name the system of each run
seq 1, Z_466 (10 x 18)
[[-36  11  -6 -13   9  -9   0 -44  -6 -23  10  31  52 -30   5   2  27  71]
 [-34   0  34  23  -7  40 -59  14 -14  30 -29  28 -22  -2 -35  31 -24   6]
 [ 20 -63 -12  16 -15   0  -1  13  40  30 -15 -60 -13  30  17   4   7 -22]
 [  8   0 -47  12   6 -60  29  19   0 -44  12  -8  24 -30  25   7  -4  53]
 [ -8  47  14 -10 -22  12  -7  11 -54   1   0  14 -38 -44 -30  26 -46  -3]
 [ 63 -21  29  -3  -1  38  35   1  10  43   8 -10 -23  23   7 -22 -10 -52]
 [ 25  16 -24 -11  17 -56  14 -13  24 -36  35  19  34  40  16 -36  30   6]
 [-44  59   8 -27   1  22 -21 -28 -23 -23 -15  15  11 -34 -49  13  27  24]
 [-23 -35  50  44  10  56  -4   7  -4  48 -29   2   7  20  -8  -3   8 -34]
 [-15 -29 -45  24  -2 -39 -18   5  40  -4  20 -16  -1  47  53  -5  23   1]]
seq 2, Z_198 (10 x 18)
[[-19  -3 -11  -7  17  80  -4 -27  15  31   0 -14 -40 -29  32   9  33   2]
 [ 30 -38  12  48  42 -32 -29  29  24 -41  14   8  13  31 -15  13 -17  15]
 [-36  16 -47 -39 -61 -33 -24 -11   0  15  -5 -28 -27 -14   9  15 -13  19]
 [ 45   9   8  24  46  49  44  22 -25  -4  13  13 -24 -58  19  16 -20   4]
 [ 48  -4   8 -27 -15 -53  -9   8  16  -7 -12   1  25  61 -29  -8 -32 -29]
 [-27  15 -14 -38 -22  19  45 -43 -10   7   2 -37   5 -50   2 -25  46  16]
 [  7  12  37  68  31  10  18  38 -23  -4  -5  45  29  14 -29   9  -2 -12]
 [-29  10  -7 -37 -38  -2 -45 -41  19  25  -7 -11  -9  59  13  -2  18 -39]
 [-18 -23  -6  26  57  26  14  -6   5 -36  28 -10 -18 -51  36 -21  39  28]
 [-16   0  -3  22 -11 -58 -40  47  -2  -5 -24  40  14  28  -6  14 -46  12]]
seq 3, Z_579 (10 x 18)
[[-44  70 -24 -18 -31 -35   4  34 -31  -4 -33  20   4 -10 -29   7  -2  -6]
 [ -6   8  15 -23  55  43  31 -25 -14 -34 -24 -37   3 -12  11  14  37 -41]
 [  0 -31  28  18   1 -51  -3 -13  -3 -31  51   2  11  48  14 -52   7 -27]
 [-68  11 -30 -31  -9 -21 -17   3   9  19 -23  50   8 -21  41 -26  -7  37]
 [ 11 -30  38  18  58  71  -6   2   6  13 -36  19  10  -8  12  28  -8  -1]
 [ 29 -49  14  14 -44 -11 -37 -27  13  22  35 -27 -13  43   0   9 -28  -6]
 [ -5  24 -71  12 -25 -16  -6  23  28  19   9   7 -10 -34  -4  16  16  63]
 [ 30  21  17  16  29  24  17  50 -23 -13 -44 -12 -13 -23 -46  37 -22 -26]
 [ 24   0   3 -33 -35 -10  25 -44 -20 -13  35 -67 -30  10  10  -7  -1 -46]
 [  2  43 -37  -1  10 -38  29  14  15 -18  40  38  15  -4   6 -51  39  20]]
seq 4, Z_346 (10 x 18)
[[-25   3 -26  44  51 -17  19  21   4 -27  -2  24  37   7  51  10  26  18]
 [-47 -18  18 -31   8  -3 -63 -28  -8 -18   0  31 -25  -7  41  -6 -40  15]
 [ 31 -37  -1   7  14  56  17  13  26  36  14  -1 -39 -56   4 -22  -4  35]
 [ 23 -29 -12  30 -24 -42  -5  47  32  39  -8  34  24  39  -5 -17 -26  19]
 [ 26  15 -11 -63 -45  -5 -28 -39  10   9 -18 -16  13   5 -36  37 -26  26]
 [ 41   2  21  34   2  10  25  17 -13 -20   4 -55  -9 -22 -74  20   7 -15]
 [-16  37 -16   8 -34 -42  20  17 -23   8  -2 -18  -4  53  19  -8   9 -69]
 [ -5  51 -21 -46  41   9  19 -34 -13 -47 -11   0  24 -11  21  23  25   0]
 [-45 -17  56  31  45   6  -9   6 -32 -44  18  13 -12 -26 -11 -42   6 -10]
 [-38  -5 -10   4 -19  28  13 -16   2  63  22  34 -17  -4  62 -39  15  -5]]
seq 5, Z_579 (10 x 18)
[[ 25  -4  42  -3  16  -5  33 -17 -61 -25  17   9  -6 -19  31  15 -62 -26]
 [ 13  24  -6 -36  -4  17 -33 -42  23  14  51  32 -41  14  12 -45  16  -4]
 [  3 -15 -10  -5   8   2  17  36  51  42 -48  25  45  18 -28 -35  31  20]
 [ -9 -24  36   8 -27   0  13 -31 -41  -1 -26 -16  54 -11 -16  57 -33  21]
 [-19  30  -7  38  -5  27 -44 -37 -17 -15  61 -13 -39   3  -5  31  36   1]
 [-14   9 -42  17  14 -26 -23  64  41   1 -30 -11 -21  32  -6 -17  29 -30]
 [  0 -38  -2 -27  12 -30  43  14 -21 -29 -40 -35  15 -40  34   8 -43   8]
 [ 24   8  28  10  13  18   6 -30 -36 -13  74  32 -38 -31  17 -19 -27   2]
 [  9  29 -14 -26 -16  13 -21  12  38  57  -4  47 -19  41  -6 -41  11 -28]
 [ 22 -24  -5 -29   4   0  31 -11  27  11 -57 -12  73   1 -13  20   8  34]]
seq 6, Z_414 (10 x 18)
[[  4  -9  11  59   9   1  -7  44   4   1  46   5 -50 -22 -30 -47  10   2]
 [-36  23 -44  -7 -44 -49   3  15 -10   0 -26 -40  -3  35  21  22   8 -37]
 [ 53  13  -2 -19  49  27  55 -18 -10 -37   2 -18  22 -39  11  23   4  11]
 [-17  14  39 -27   5 -17 -29   4 -19 -17  27  47 -37  -5 -16 -67 -25 -20]
 [-32   9 -13 -25 -40  17  19 -18  12  62 -40  -5  37  33  13  -1  41 -19]
 [ 46 -24  14  27  62  20  -3  19  18 -15 -18  34  40   5  -2  37 -22  31]
 [-45  -5  12   6 -30   0 -78 -28 -15  -9  39   0 -44  -9 -14   3 -16  20]
 [-12 -14 -35  45 -24  22  52  24  12  55  -3 -34  -6 -15  22  -5  46  -2]
 [ 41  -2 -26  -4  34 -55  -2  41   7 -51 -11   0  -3  11  25  24 -51   0]
 [ -9   6  13 -57 -25   2  -3 -68 -22 -26  27 -39 -17 -35 -13 -13   5   8]]
seq 7, Z_837 (10 x 18)
[[ 26  21  15  38  41  43   8  40 -20  -5 -11 -14 -48  -6  -7  31  -9 -52]
 [-10  24   4 -33  -9 -31  -3 -26  -1 -13  22  11  -6  62  33 -44  11 -56]
 [-48  15 -11  -2  14 -22  29   4 -13 -15  -2  40  34 -46   4 -36  25  49]
 [-21 -44  58  25  26  41 -39  15 -10  15 -27  20 -21 -16 -19   4 -41  -4]
 [  2 -24 -10 -22 -20  33 -24 -53  40  39  22 -20 -17  35  35 -14  32 -12]
 [ 14  -9 -41  36  -6 -44   5  18  30 -10  26  11  40   1  -8   9  21  68]
 [  8 -18  11 -18 -13  -9 -27  20 -19 -19 -45 -36 -18 -31 -34  49 -58  11]
 [ 45  17 -20  -6  -8  39  43 -14  -7  23  23 -37 -41   2  41  14   6 -45]
 [ 26  41 -10  14  -7 -58  25  26  -3  -7  23  47  38  45 -12 -25   1 -13]
 [-29  18  29 -55  17   4   0  -5 -22 -32 -49   2  17 -45 -45 -18  -7   7]]
seq 8, Z_414 (10 x 18)
[[ 53   8 -29   0  -9  22  51 -10  35  25  10 -37  16  10 -23  -4  57   0]
 [  6  10  18  15  38 -50 -21  43  -6 -65 -15  12  15   8 -52 -12 -15  -4]
 [-44  42  19 -14 -32  27  -4 -47 -53  -1  -2 -22  -5  -6  -7  31  13 -28]
 [ 30  24  -9  31  48  42  42  21  12  22  15  43  -5   9  32 -19  32 -23]
 [-44   1 -17 -35  21 -41 -65  -2  23 -38 -20  26   6  30  32  -4  -5  10]
 [-35 -42  19  -7  -7  43  27 -38 -13  18 -21 -22  26 -53  21  13  11  34]
 [ 33 -24   8  31  -3  -6  -1  44   1  32  19  49 -28   0  28 -18 -60  -1]
 [  9  -5 -47 -37 -48 -24 -40 -30  42   9   6 -41 -10  25   0  13   7  17]
 [ 26 -38  17  30  18   3  45  20   5 -18  -6 -41  23 -43 -50 -14  16  25]
 [  1  35  20  12 -33 -38 -13  23 -51 -11  12  13 -25  17 -23  16 -51 -42]]
seq 9, Z_198 (10 x 18)
[[-10  -7  31  32  46  -6 -50 -22   1 -40  26  38  29  49   6   2  11   2]
 [-64 -10 -23 -21 -34 -22 -53   2  18  12   8  -4 -46  -9  14 -45  10  12]
 [  1 -37 -17  30  34  24  18  40   8  18 -22  15 -14 -41  55  13 -28  24]
 [ 53 -15  -2 -35 -13 -26 -41 -17  20  -4   0  19  13  28 -10  34 -60  33]
 [ 24  -3 -12 -28 -31  18  21 -16   7  12  21 -46 -37 -61 -42 -22   7  29]
 [ 39   6   2  48   3  -5  57  56 -15   9 -26 -15  29   2 -32  26   2 -15]
 [  6  43  -1 -33 -26  -2  -1 -54 -19  -7  -7 -29  25  49  -1  46  19 -37]
 [-17  23  24  23  35  18  15 -17 -26 -38  50  -3 -23 -25  -8 -42  45 -20]
 [-50   4  -2  21   4 -44  -2  50  -1   2 -27  28  17  41  19 -32   1 -39]
 [-45  -5   0 -46  12  31 -17 -47  -1  12 -20  18   3 -10  70   8  -6  10]]
seq 10, Z_589 (10 x 18)
[[ -9 -23   4 -19  14  18 -57  -8  42  38 -18  59  11  31  21  -8 -16  27]
 [  7 -44   8 -13 -35 -10 -47 -20  32   0 -11 -54   1   2 -60  11   3  30]
 [ -3  -7 -21  58 -41 -33  39  24 -30   5   0 -26  28 -14  -7  49 -13  22]
 [ 31  59 -39   8   0   6  -9   5 -12  10  16  34 -23  28  37  53 -26 -18]
 [ 60  31  -8 -32  19  10  -3  -8  18 -31  35 -27 -52  -1 -32 -27  18 -30]
 [-15   4  19 -11  16 -29  73  12 -28 -30  -7  -5  33 -25  -6 -54  18 -21]
 [-40  12  31 -14  16  39   1 -16 -20  34 -30  72  33   5  32 -10  -3  -7]
 [ -7 -44  33   8  15  39 -74 -16  42  13   9   6 -19  21 -29 -18  16  13]
 [-37 -47 -17  27 -36 -43  -3   5  14  -4  -8 -64  20   4 -16   0  28  18]
 [-21  12 -42  20 -19   1   8   7 -23   9 -18   1   8 -23  49  73 -23  27]]
seq 11, Z_825 (10 x 18)
[[ 21 -57   6  22  46   7 -19  40  53  11 -24   5  -7  37  18 -21  -1 -14]
 [ -9 -38 -13 -53 -35 -46  -6 -37   7  -9 -18 -28  34  -1  16  10 -30  34]
 [ 39  21  -6  40  -3  -3   2  21 -22 -15  30  14 -13 -44 -31  41 -35  46]
 [ 48  26  -6   2 -13   9  -2  31  25  47 -16  17  -7  64 -14   7  -5 -48]
 [ 10  18 -28 -51  -1   8  47 -39  10  -9 -15 -46  36 -12  -2   0  48   6]
 [-19  33  29  30  12 -36  21  13 -52 -50  29  30  14 -17 -28 -26  -2  -2]
 [-40  29  13  -2 -27  48 -27  -6 -15  57  -4  27 -40  16  14 -12   6 -43]
 [ -7 -40   1   6  64  43   2 -20  34 -17  -9 -26   3 -11  30 -11  53   7]
 [-44 -39  17   4  -9 -73 -37   9 -11 -38   7   7  14  10   8 -29 -32  17]
 [-13  -7 -10   7 -38  30 -29   6 -16  40  -5  -7 -51 -44   2  39 -44  24]]
seq 12, Z_346 (10 x 18)
[[  1   0 -28  41   1  33 -22  25  19  48   4  18 -39  31  48  30  -4 -20]
 [ 33 -37 -28 -43  35 -19 -25  -4  55 -29 -22 -20  11  20  29   9  -9  21]
 [ -8 -30   3 -10 -32 -47   9  18 -19 -25   2 -31 -13 -61 -28 -14 -43  37]
 [ 23  37  -1   5 -33  15  35  38 -29  54 -13  27 -26 -14 -13   8 -40 -25]
 [ 59  27  10 -38  28   4  11  -8  30  -2 -16  16  28  60 -22  -9  15 -38]
 [-32   0  19 -12 -24 -35   2 -42 -10 -38  22 -32  34  -1 -47 -31  40  15]
 [-56  40  -2  53 -24  27  17  -3 -53  19   5   0  -5 -23   3  34  25  -2]
 [  8   7   1  19  54  36 -26  -2   9  -4  -2  16 -14  46  54  29  10 -42]
 [-10 -48 -15 -26  32 -26 -20 -24  36 -41  19 -24 -10 -10  37 -42  17  25]
 [-38 -19 -17  20 -23 -16  12  33 -16  14  -7  15  -8 -70   9  -5 -28  57]]
seq 13, Z_837 (10 x 18)
[[-16  28 -24 -17  14 -27 -35  22  19 -12  -3  63   5 -26 -17 -18  -8  60]
 [  7 -64  33  -6  26  25  -8  13  10 -12 -17 -38 -35 -44 -12 -23 -23   0]
 [ 22 -34   2  12 -40  10  28 -38   2  52  25 -10  20  41  55  12  -4 -14]
 [ 33  47 -42  -7 -18 -14 -11   4  23   9   7  42  26   0 -42  20   5  55]
 [ 21 -13  17  -7  24   0  -6  24   0 -42 -24 -59 -25 -33 -64   4 -10 -12]
 [ -6  -3   9  12 -23   0  44 -31 -40   8  11 -40   9  32  54  20  10 -58]
 [-11  78 -31   5  -3 -14  -4  13 -12   9  11  75  14  15   5   5   9  13]
 [-19  -6  25 -22  49   2 -32  32  13 -38 -25  -1 -33 -33 -46 -46  -2  -5]
 [-30 -60  36  11   2  14  28 -37 -16  11   6 -30   9   9  63 -17   7 -25]
 [-10  22 -24  20 -26   2 -18 -14   7  46  23  66  22  15  23  23  -5  48]]
seq 14, Z_825 (10 x 18)
[[-28  49 -29 -45  -7  13  -8  -2   9  19 -13  44  -7 -45 -18 -27  17  41]
 [ 15 -36  70  27  23  36  14  13  -6   9 -11   4  10  -7 -55 -30   5 -17]
 [-35 -15  12  15 -30  -1 -17 -57 -14  12  12  -6  42  55  37  36  15  -7]
 [-32  29 -46  18  28  -4 -41  20  15 -39   0 -10 -25 -31 -16  25  30  38]
 [ 14 -29  27   3   0 -21 -13  46   0  -9 -20 -35 -45  13 -26 -26 -35 -57]
 [ 19 -19 -22 -21 -26   4  42 -42 -14  12  18 -31  -5  -5  75  26 -18  -5]
 [ 24  32 -32   1  45 -23   8  32  17 -28  15  59   7 -22  15 -13  -6  42]
 [  8  -7  31 -44 -34   5 -10  15  17  48 -30  23  -4   4 -52 -48 -21 -14]
 [ 15 -25  28  24  -7  44  41 -50 -17  14  10 -23  49  -9   0  36  22  20]
 [-21  40 -13  35  21 -36 -39   8   0 -38  10  35  30  46 -10  21  23   8]]
seq 15, Z_466 (10 x 18)
[[ 16 -26  24  -7  -3  58   8 -31   5  20  21 -49 -52 -22  -4 -18  17 -30]
 [ -2 -18  -1   9  20 -45  24  36  27   4   0  44  39  22  22 -61   7  11]
 [-26  51 -21 -48 -21  -6 -42 -42 -19 -19 -14   3   5   9   0  49  -8  10]
 [ 21 -49  48  33  32  68   3 -10   1   9   1 -16 -12 -34 -24   3   6   8]
 [-18 -21 -12  28 -32 -70  -9  35  17  15   8  10  13  51   7 -39  -1 -11]
 [  6  42 -63 -41 -14   8   8 -24   3  -5 -13 -24  -3 -32  14  51  19  32]
 [ 16 -16  57  39  53  25   9  30 -33 -29  -3  15 -15 -30 -20   4 -33 -14]
 [-12  -9  -3  -7 -65 -38   2  -7  -5  31  33 -17 -21  43   9 -45  -1 -40]
 [ 35  26 -46 -32  32  25  29 -11  37   6  -9  23  26 -22  24  12  29  47]
 [-19   7  56   8  38 -10 -43  10 -34 -52 -15  18   4  11 -37  13 -27 -22]]
seq 16, Z_589 (10 x 18)
[[ 55  -2 -10   3  27 -28  26  16 -17 -56 -16 -41  18   1  -9  52 -27  -6]
 [ 13  47  12  -7 -39 -17  32 -26 -57   5  47  24 -11   6  24  -1 -30 -31]
 [ 22  46 -13  -6  25  33  10  28  31  23  16  46 -20  -8 -30 -49  41  -2]
 [-12 -19  33 -26  44  -4   2  -9  18 -35 -47 -19  45  33 -20 -16  30 -33]
 [-53 -26  41  17 -24  29   9 -55 -38  15  19  -3  25 -17  19   6   8  14]
 [-38 -10 -22  59   4   7 -52  34  25  20  16  34 -28  -1   7  -2  13  30]
 [ -1 -22 -41 -20  -4 -13 -28  13  40  -3 -42 -67 -25  22  15  26   4 -18]
 [ 30 -22 -13  -9  -6 -14  41 -23 -31 -29  26 -36  -2 -52  35  29 -35  32]
 [  6  39  -6  -5 -11 -39  -2  41 -23   3  19  69 -25  -7   8 -24 -57  -1]
 [ 53   9   2 -46   1  30  14  12  38  43 -34   1 -10  22 -33 -24   7 -35]]

runs to name
seq 17 (2 x 18)
[[ -5 -28 -22  12  48  18 -29  -4  51 -28 -14 -46   1  15  -4   8  55   7]
 [-21 -25 -12  28 -17 -50 -18 -20 -27 -41  29 -29   3   6  43  48 -29  18]]
  Z_837
seq 18 (2 x 18)
[[-29 -35  37   4  -3   0  30  43 -19  29 -52  15   7 -29  -1 -34 -34 -13]
 [ 19 -13  36 -22  13  40 -22 -64 -15   3   6  23  19  12  34  41 -28   8]]
  Z_825
seq 19 (2 x 18)
[[  1  38  -5 -34 -40   4 -11   1   7  39 -16  47  15 -17 -58 -12  -3  45]
 [ 27 -28  19  16  43  44   5  18  26 -12 -23 -49  -9 -12 -53   1  37 -12]]
  Z_837
seq 20 (2 x 18)
[[  7   2  22 -33  -2 -17 -54 -10 -15 -50   2  -8 -33 -29 -50  10 -51  18]
 [ 10   1   5   7 -20  33  48  33  -5  48 -11 -31 -39 -31 -22 -31  12 -38]]
  Z_346
seq 21 (2 x 18)
[[ 61 -30  15 -30  36  50  31   1  35  29 -32 -17   0   6   2 -11   1 -29]
 [  5 -30  29  -7  -1 -44   5 -48  -8 -39  35  15  59  14   1 -23  -7  34]]
  Z_589
seq 22 (2 x 18)
[[-16  53 -10   6 -51  -7   0  17 -52  14  10   0 -43 -31 -19  26 -33 -11]
 [ 37  47 -32 -21  35  35  32  -1  14  -9   0 -30 -26   5   9   4  43 -44]]
  Z_579
seq 23 (2 x 18)
[[ -9 -10 -22  29  -2  25 -19  32  28  64 -38  41   7  23  31  30 -17  20]
 [ 20 -50 -21  14  11   4 -54 -12  38 -15  13 -30 -20   1  19  43 -17  39]]
  Z_414
seq 24 (2 x 18)
[[-34  41  -6  -8  -6 -18 -51  16 -19 -25  31  35 -62 -27  -7 -26 -26   2]
 [ 14 -41   0 -18  12   4  29  44   8  27 -26  -5 -34 -12  48 -33 -39 -32]]
  Z_198
seq 25 (2 x 18)
[[ -8  47  -3 -51   6 -13 -14  12 -21 -14   5  40 -53 -19  17 -34 -40 -30]
 [ 31 -30  21  -6   1  54  31 -13  18  49  30  11 -27 -29  12 -55   7  -2]]
  Z_825
seq 26 (2 x 18)
[[  0 -12  22 -21  11 -55  49   5 -35 -47 -24 -11  48  -6   9  -6 -34 -11]
 [ -7  26  27 -13 -29  37   2 -26 -28  58   9  66  -3  -6  13  -5 -28   3]]
  Z_589
seq 27 (2 x 18)
[[-64   0 -28 -15 -42 -41 -56   6  -4 -11  -3 -30 -45  -5   3   2 -14   2]
 [ 24   1 -17  -8  28  46  50  21  -9  16 -40 -22 -11 -51  25  38 -17   0]]
  Z_346
seq 28 (2 x 18)
[[-51  12  -4  48 -16 -16  -3  61  -7   5 -23 -21 -12  -4 -52 -14  29 -21]
 [  4 -11 -22  11  26  31  31  -8   5  15 -27 -29  16  27  71  51  16 -31]]
  Z_589
seq 29 (2 x 18)
[[-20 -11  58  10  48  -3 -23   0  -9 -36   7  17   1  35  -6 -45   8 -54]
 [-66 -23  -9  -8 -44   4 -26 -46  -4  19  23 -19 -23 -11  43 -15  12  13]]
  Z_825
seq 30 (2 x 18)
[[-64 -23  -3  -7 -14   1  35 -22 -30  -2  -8 -45   0 -34  55  -8  18 -15]
 [-16   1  12  19  55  -1 -29  15 -21 -44  14  46 -25 -21  46   4 -37  10]]
  Z_825
seq 31 (2 x 18)
[[ 16 -52 -34 -25 -14 -13  19  24  34  30 -23  -8  -3 -38  32  -8 -34  47]
 [ 57   9  18  24  -1  30  21   6 -28  21  23  32  -5 -36 -21  34 -44  29]]
  Z_579
seq 32 (2 x 18)
[[ 68  25  -9 -11  26   8 -17  -6  19  -8  53  32 -41  32  21 -13 -17 -26]
 [ 14  -8 -13 -63 -22 -25  -1  17  46  28 -32   9  11  -7 -37 -54  -4  21]]
  Z_579
seq 33 (2 x 18)
[[ -4  14 -20  -8  31  16 -34  10  16   9  -6  16 -37  46  66  13  -8 -48]
 [ 43 -62 -15 -35  32 -21 -15  11  56 -18 -14 -15   2  -3  10 -21 -26  34]]
  Z_579
seq 34 (2 x 18)
[[ 16   6   1 -20  33  22  31 -26 -11 -49  -9 -40  16 -57 -23  30  20  29]
 [-30  -3  54  56 -20  -4   8  29 -47  17  15  40   7   5 -22 -23 -22 -19]]
  Z_466
seq 35 (2 x 18)
[[-28   4   1   7   1 -62 -27  18   0 -26  35  23 -13  41  19 -58  -1 -29]
 [-43 -14 -15 -23 -34  32   9   3  -6  43 -25 -19 -40 -61  23  -9 -12  15]]
  Z_825
seq 36 (2 x 18)
[[ 28 -25   4 -21  13 -10  51 -15 -29 -28  -6 -14  26 -38  45  23 -43  20]
 [ 10  24  20 -17 -21 -20 -24   4 -23  12  31  73 -19   0   1 -28 -61   8]]
  Z_589
seq 37 (2 x 18)
[[  6  60   4 -64  -7 -15  35 -26 -37 -21  10  15  -6  -9  11 -28  -7 -34]
 [-10  40  27   7  44  27  23   0 -14 -15   8  40  18 -19 -38 -43  45  -4]]
  Z_346
